zeni: [184,42,83,53,109,185,179,27,118,149,180,185,105,131,31,184,143,103,117]
dulet: [148,195,23,67,179,190,29,12,64,27,26,71,169,166,185,171,171,29,80]
kita: [148,195,23,196,179,190,27,12,185,105,151,178,169,195,184,120,104,96,80]
[148,195,23,196,179,190,27,12,185,105,151,178,169,195,184,120,104,96,80] | kita
[148,195,23,67,179,190,29,12,64,27,26,71,169,166,185,171,171,29,80] | dulet
[184,42,83,53,109,185,179,27,118,149,180,185,105,131,31,184,143,103,117] | zeni

feno: [56,91,136,72,141,41,127,61]
Gazal: [128,72,51,93,66,63,71,107]
mapep: [65,148,160,94,59,86,73,85]
bak: [97,88,147,132,93,83,153,107]
vop: [118,47,136,72,141,147,98,185]
zevi: [141,147,160,148,59,46,102,114]
Til: [107,161,73,38,173,150,147,63]
Dep: [56,91,136,72,141,56,46,62]
common mapep Til:  | [73]
common bak zevi:  | [147]
[56,91,136,72,141,41,127,61] | feno
common bak vop:  | [147]
common feno zevi:  | [141]
common feno Gazal:  | [72]

Poka: [148,109,120,82,101,106,95,157,85,145,46,98,153,102,155,96,155,52]
lusam: [101,103,106,102,81,101,102,74,88,105,100,105,80,101,101,25,80,112]
gur: [69,88,76,79,13,97,99,10,62,77,23,99,15,100,14,53,15,25]
zezur: [151,106,108,112,131,101,101,135,110,135,145,103,133,100,130,113,132,121]
Nuz: [69,88,76,79,13,97,103,10,24,77,23,99,15,146,124,116,118,150]
Sinap: [52,95,90,93,64,99,96,61,100,74,84,97,63,99,65,90,63,93]
common Sinap zezur:  | [100]
common gur zezur:  | [100]
common zezur gur:  | [100]
common zezur Nuz:  | [103]
[151,106,108,112,131,101,101,135,110,135,145,103,133,100,130,113,132,121] | zezur
common zezur Sinap:  | [100]

Sev: [105,102,92,96,100,98,97,105,97,102,90,103,99,103,91,103]
Todub: [111,80,90,108,104,137,131,137,112,118,132,132,139,75,92,122]
pifip: [111,80,91,108,104,137,96,137,112,118,164,132,139,75,92,122]
[105,102,92,96,100,98,97,105,97,102,90,103,99,103,91,103] | Sev

fazuf: [103,137,101,86,56]
zuli: [115,121,61,95,108]
munod: [91,86,108,72,103]
zeka: [87,109,86,142,87]
common zeka munod:  | [86]
common zuli munod:  | [108]
common munod zuli:  | [108]
common munod zeka:  | [86]
common zeka fazuf:  | [86]
common fazuf zeka:  | [86]
[91,86,108,72,103] | munod

suv: [74,169,11,10,143,93,170,179,141]
kunud: [142,170,143,53,168,91,69,26,54]
Gamin: [169,36,143,53,61,87,69,11,169]
[169,36,143,53,61,87,69,11,169] | Gamin
[142,170,143,53,168,91,69,26,54] | kunud
[74,169,11,10,143,93,170,179,141] | suv

Forab: [67,72,106,88,124,154,99,83,106,103,126,107,101,114,81,104,96,107,111,113,127,163,92,112,93,60,105,70,82,78,119]
gef: [74,88,59,106,47,72,106,102,111,106,100,65,76,93,145,90,92,113,89,101,129,75,136,79,111,66,100,76,101,112,127]
pevam: [74,88,59,118,47,72,106,138,111,106,100,100,58,93,145,90,90,72,108,76,125,137,106,105,85,92,91,68,86,68,130]
[74,88,59,118,47,72,106,138,111,106,100,100,58,93,145,90,90,72,108,76,125,137,106,105,85,92,91,68,86,68,130] | pevam
[67,72,106,88,124,154,99,83,106,103,126,107,101,114,81,104,96,107,111,113,127,163,92,112,93,60,105,70,82,78,119] | Forab
[74,88,59,106,47,72,106,102,111,106,100,65,76,93,145,90,92,113,89,101,129,75,136,79,111,66,100,76,101,112,127] | gef

fana: [88,75,78,93,38,11,85,87,77]
sipof: [118,104,127,120,100,86,119,111,110]
daf: [108,114,124,75,156,185,123,112,137]
Zimim: [88,82,78,93,38,11,85,119,66]
Nuf: [68,73,74,52,95,118,148,68,85]
paz: [81,78,147,74,106,130,111,73,108]
ruror: [136,159,147,141,151,118,135,166,135]
Pir: [81,78,90,82,106,130,88,73,108]
common sipof Nuf:  | [118]
common sipof ruror:  | [118]
common daf fana:  | [75]
common ruror paz:  | [147]
common paz Zimim:  | [78]
common fana daf:  | [75]
common fana paz:  | [78]

nit: [106,106,103,23,104,156,91,106,100]
fani: [95,95,179,152,95,80,104,94,97]
zop: [93,103,101,75,103,87,100,104,98]
guro: [104,94,92,103,89,108,91,93,103]
suseb: [95,107,113,104,105,111,99,107,91]
fugig: [93,92,95,70,95,90,102,92,101]
lin: [95,96,95,179,105,94,103,95,99]
common fani nit:  | [104]
common fani fugig:  | [95]
[95,107,113,104,105,111,99,107,91] | suseb
common lin fugig:  | [95]
[104,94,92,103,89,108,91,93,103] | guro
common fugig suseb:  | [95]
common fani zop:  | [104]

Duzoz: [141,85,114,120,121,57,81,86,128,61]
Nutol: [56,137,120,118,56,104,128,141,137,101]
zuzi: [58,57,83,82,97,86,124,140,138,101]
Pagol: [151,89,117,135,83,107,91,84,57,106]
common zuzi Nutol:  | [101]
common Pagol Duzoz:  | [57]
[151,89,117,135,83,107,91,84,57,106] | Pagol
[58,57,83,82,97,86,124,140,138,101] | zuzi
common Nutol zuzi:  | [101]
[56,137,120,118,56,104,128,141,137,101] | Nutol

Mevut: [64,142,129,92,97,81,101,117,80,83]
tagen: [162,57,55,102,82,131,104,86,128,131]
zerir: [109,109,73,82,23,91,61,115,63,94]
rut: [53,79,112,115,120,123,63,87,98,66]
mezo: [174,51,62,109,119,116,133,132,158,144]
lufe: [41,105,129,110,123,109,75,98,69,64]
gazu: [145,105,91,95,107,88,143,102,142,134]
gug: [88,107,93,92,63,98,71,108,70,86]
gitul: [130,123,136,106,143,93,122,103,93,90]
tup: [91,131,103,116,136,120,97,83,107,99]
puda: [92,157,109,76,48,65,100,131,78,98]
common puda tagen:  | [131]
common tagen tup:  | [131]
common gazu Mevut:  | [142]
common gug gitul:  | [93]

Pevof: [117,119,61,148,70,168,62,45,197,133,90,115,159,178,28,86,117,68,106,71]
Zas: [80,75,128,128,164,97,89,70,117,119,24,116,90,99,26,44,86,91,53,87]
Debi: [142,100,122,94,107,106,94,87,105,166,84,103,94,100,97,103,172,101,159,103]
mubov: [94,110,71,116,106,82,100,111,79,114,14,150,66,67,104,89,121,85,71,95]
vuke: [99,111,77,121,124,90,96,99,85,125,33,83,77,94,123,113,123,120,81,115]
Sus: [140,88,117,117,125,107,101,78,104,164,46,68,87,107,119,115,135,124,124,121]
lelo: [107,108,48,107,96,144,73,65,159,123,61,115,131,149,85,100,108,83,71,99]
rir: [119,125,45,108,67,151,101,102,116,122,67,115,99,111,93,96,123,79,92,87]
Gufe: [92,125,71,88,22,91,70,112,86,114,115,151,96,93,63,79,125,76,122,75]
[92,125,71,88,22,91,70,112,86,114,115,151,96,93,63,79,125,76,122,75] | Gufe
[140,88,117,117,125,107,101,78,104,164,46,68,87,107,119,115,135,124,124,121] | Sus
common Gufe Debi:  | [122]

vagon: [88,132,133,68,133,121]
kopa: [50,50,49,89,87,57]
moga: [101,87,43,133,140,62]
vip: [132,50,81,89,66,49]
common vagon moga:  | [133]
common moga kopa:  | [87]
common kopa moga:  | [87]
[101,87,43,133,140,62] | moga
common vagon vip:  | [132]
[88,132,133,68,133,121] | vagon
[50,50,49,89,87,57] | kopa

Tet: [147,191,9,115,106]
vegi: [107,92,120,75,106]
ponab: [111,102,98,71,108]
Kod: [72,78,102,76,107]
Fipu: [76,119,95,65,96]
renib: [78,119,32,75,72]
common Fipu Kod:  | [76]
common Fipu renib:  | [119]
common renib Fipu:  | [119]
common vegi renib:  | [75]

sevub: [194,142,106,188]
Laz: [75,188,93,85]
Kase: [194,193,106,83]
Povo: [149,97,96,86]
common Laz sevub:  | [188]
[194,193,106,83] | Kase

sonab: [82,83,62,97]
dupir: [67,82,71,110]
bil: [83,128,105,129]
Vebag: [75,141,120,142]
Ruge: [74,73,109,21]
bibi: [110,95,112,61]
nela: [62,116,105,129]
nilu: [107,75,113,76]
Boded: [58,92,109,84]
zivuv: [107,84,114,77]
Kuri: [108,81,82,89]
common nilu Vebag:  | [75]
common zivuv Boded:  | [84]
common sonab bil:  | [83]
common sonab Kuri:  | [82]
common Ruge Boded:  | [109]
common sonab nela:  | [62]
common sonab dupir:  | [82]

zam: [82,81,58,103,131,59,75,112,119,75,142]
bavo: [83,129,114,71,114,135,139,170,132,141,141]
kalu: [121,70,90,71,111,47,107,142,99,25,154]
Delet: [142,158,36,79,94,59,128,71,72,71,82]
common zam kalu:  | [142]
common kalu bavo:  | [71]
common bavo kalu:  | [71]
common kalu zam:  | [142]
common Delet bavo:  | [71]

ratu: [71,94,89,89,108,78,88,126,89,117,121,80,88,148,87,131,113,117,84,114,121,118,121,134,84,86,124,96,77,110,91,59,58,62,107,58,84,94,84,111,126,103,83,116,88,114,108,108,84,83,112,120,54,110,42,72,121,138,122,122,61,105,135,82]
zad: [71,94,89,89,108,78,97,126,89,117,121,80,88,148,87,131,113,117,84,114,121,118,121,134,84,86,124,96,61,110,91,59,58,62,107,58,84,94,84,111,126,122,112,116,88,114,108,92,94,108,119,120,61,111,42,69,121,127,89,120,103,105,113,90]
les: [71,94,89,89,108,78,97,126,89,117,121,60,88,148,87,131,113,117,84,114,121,118,121,134,84,86,124,96,77,110,91,59,58,62,107,58,84,94,84,111,126,122,112,116,88,114,108,92,94,108,119,120,61,111,42,69,121,127,115,83,103,105,135,90]
[71,94,89,89,108,78,88,126,89,117,121,80,88,148,87,131,113,117,84,114,121,118,121,134,84,86,124,96,77,110,91,59,58,62,107,58,84,94,84,111,126,103,83,116,88,114,108,108,84,83,112,120,54,110,42,72,121,138,122,122,61,105,135,82] | ratu
[71,94,89,89,108,78,97,126,89,117,121,80,88,148,87,131,113,117,84,114,121,118,121,134,84,86,124,96,61,110,91,59,58,62,107,58,84,94,84,111,126,122,112,116,88,114,108,92,94,108,119,120,61,111,42,69,121,127,89,120,103,105,113,90] | zad

